In the data rows, the value 50 means zero.
Some points, one per row:
"14 42 52 76 24 50 40 42 51 34 45 67 81 34"
"34 28 34 59 49 68 94 42 19 60 94 97 25 37"
"37 72 52 52 68 52 56 50 87 57 41 37 54 43"
"86 47 40 40 52 56 32 48 34 54 46 43 74 57"
"35 38 39 76 48 39 64 75 76 61 71 65 34 60"
"64 45 76 86 88 38 34 43 29 65 61 53 43 40"
"21 56 73 64 66 61 66 74 74 61 57 68 40 32"
"68 60 66 64 59 25 37 44 43 44 96 44 51 80"
"99 58 21 46 26 21 11 44 0 82 47 0 51 97"
"48 35 31 46 62 43 71 67 65 82 23 48 48 78"
"22 42 48 47 35 48 76 71 69 47 24 81 49 32"
"16 30 91 59 41 82 67 26 44 2 72 99 36 31"
"40 38 83 38 44 52 46 52 45 49 20 64 54 5"
"78 60 58 68 72 24 29 43 40 57 2 58 32 57"
"33 48 33 35 45 65 22 65 54 55 22 28 40 43"
"53 44 59 32 0 24 37 63 5 85 87 27 66 58"
"43 49 86 59 86 48 13 34 63 36 18 63 32 44"
"59 43 44 3 48 71 55 55 79 45 0 81 40 40"
"64 60 34 45 45 26 35 25 40 40 9 26 72 45"
"83 61 46 44 48 59 43 49 39 60 19 32 66 44"
"64 67 72 18 44 39 50 42 88 51 24 40 26 38"
"75 35 45 74 29 68 49 43 13 72 99 29 52 55"
12 more points follow, each with its number after it:
"19 32 36 48 37 76 42 74 81 49 54 67 36 14" 0
"39 49 66 61 81 30 52 47 49 48 0 66 51 33" 1
"76 56 66 55 69 47 44 75 78 52 19 20 58 56" 2
"78 54 16 16 35 49 59 46 41 21 49 18 76 45" 3
"65 64 50 45 57 7 40 36 40 30 21 61 92 43" 4
"81 49 28 77 51 48 55 36 4 34 95 11 61 43" 5
"51 65 57 17 79 58 27 59 58 32 45 68 36 44" 6
"88 66 38 49 37 36 35 38 62 55 52 31 74 73" 7
"27 53 43 57 60 52 61 54 68 40 38 47 34 39" 8
"40 68 68 44 10 52 29 76 28 57 60 58 87 53" 9
"30 30 50 72 38 70 54 46 39 62 84 88 35 40" 10
"30 30 85 76 45 44 77 28 57 50 99 78 0 53" 11
Which two of these numbered points are nearest to each point below, looking only along the 3 directions in which the first points spread most? Their numbers follow each, nearest first.
"62 52 42 51 40 33 63 37 42 83 65 49 22 38" > 9 3
"53 54 26 73 35 41 37 67 51 51 76 48 68 74" > 9 5
"0 29 52 48 43 44 67 52 83 48 36 77 63 47" > 0 8
"71 55 68 43 23 25 52 17 15 74 99 42 69 57" > 5 9
"95 44 66 66 51 47 51 27 16 64 99 44 83 64" > 5 9
"91 55 37 87 29 43 58 61 23 54 82 2 42 48" > 5 9
"58 65 45 56 86 33 38 49 46 58 35 65 80 48" > 4 6
"0 47 34 22 51 70 52 61 60 39 23 69 53 24" > 0 8
"19 20 37 47 27 75 45 57 54 62 48 69 52 61" > 0 9
Now 12 new points, numbered from 0 again:
"44 37 67 59 64 59 54 54 35 37 81 60 44 37" 0
"63 54 65 74 46 43 55 40 77 45 37 40 39 50" 1
"14 31 34 35 26 64 84 68 89 32 24 94 45 18" 2
"53 52 52 28 77 15 44 71 50 59 46 38 85 62" 3
"22 38 68 32 45 50 63 52 54 31 25 40 47 56" 4
"93 36 28 57 29 37 41 36 35 31 96 32 86 51" 5
"50 83 55 25 26 65 40 55 34 34 35 32 61 49" 6
"26 56 37 23 73 55 51 48 69 41 34 26 47 51" 7
"26 58 84 28 47 91 61 47 70 10 71 69 58 41" 8
"46 54 86 71 83 41 41 81 46 49 44 54 66 62" 9
"36 55 54 38 55 33 37 40 41 56 38 51 65 35" 10
"93 37 49 65 28 73 36 48 29 44 97 47 55 52" 11
Which two of these numbered points are nearest to each point below, looking only along the 3 directions in which the first points spread most? Their numbers follow each, nearest first.
"51 51 34 70 34 59 34 50 31 48 99 47 49 43" > 11 5
"0 36 82 53 63 65 69 30 82 24 46 83 20 24" > 8 2
"78 56 50 51 35 73 55 45 66 54 27 39 58 55" > 6 3
"82 31 36 14 16 56 53 37 15 49 87 23 69 70" > 5 11
"98 59 43 59 40 54 30 49 13 51 75 27 42 88" > 5 11
"45 30 70 65 50 64 96 19 48 20 81 77 35 34" > 0 8
"29 46 91 57 59 40 45 58 41 57 47 36 62 44" > 9 1
"45 48 37 49 44 48 31 36 53 56 24 55 72 52" > 6 10
"29 34 45 53 66 73 92 33 60 30 77 99 12 45" > 8 0
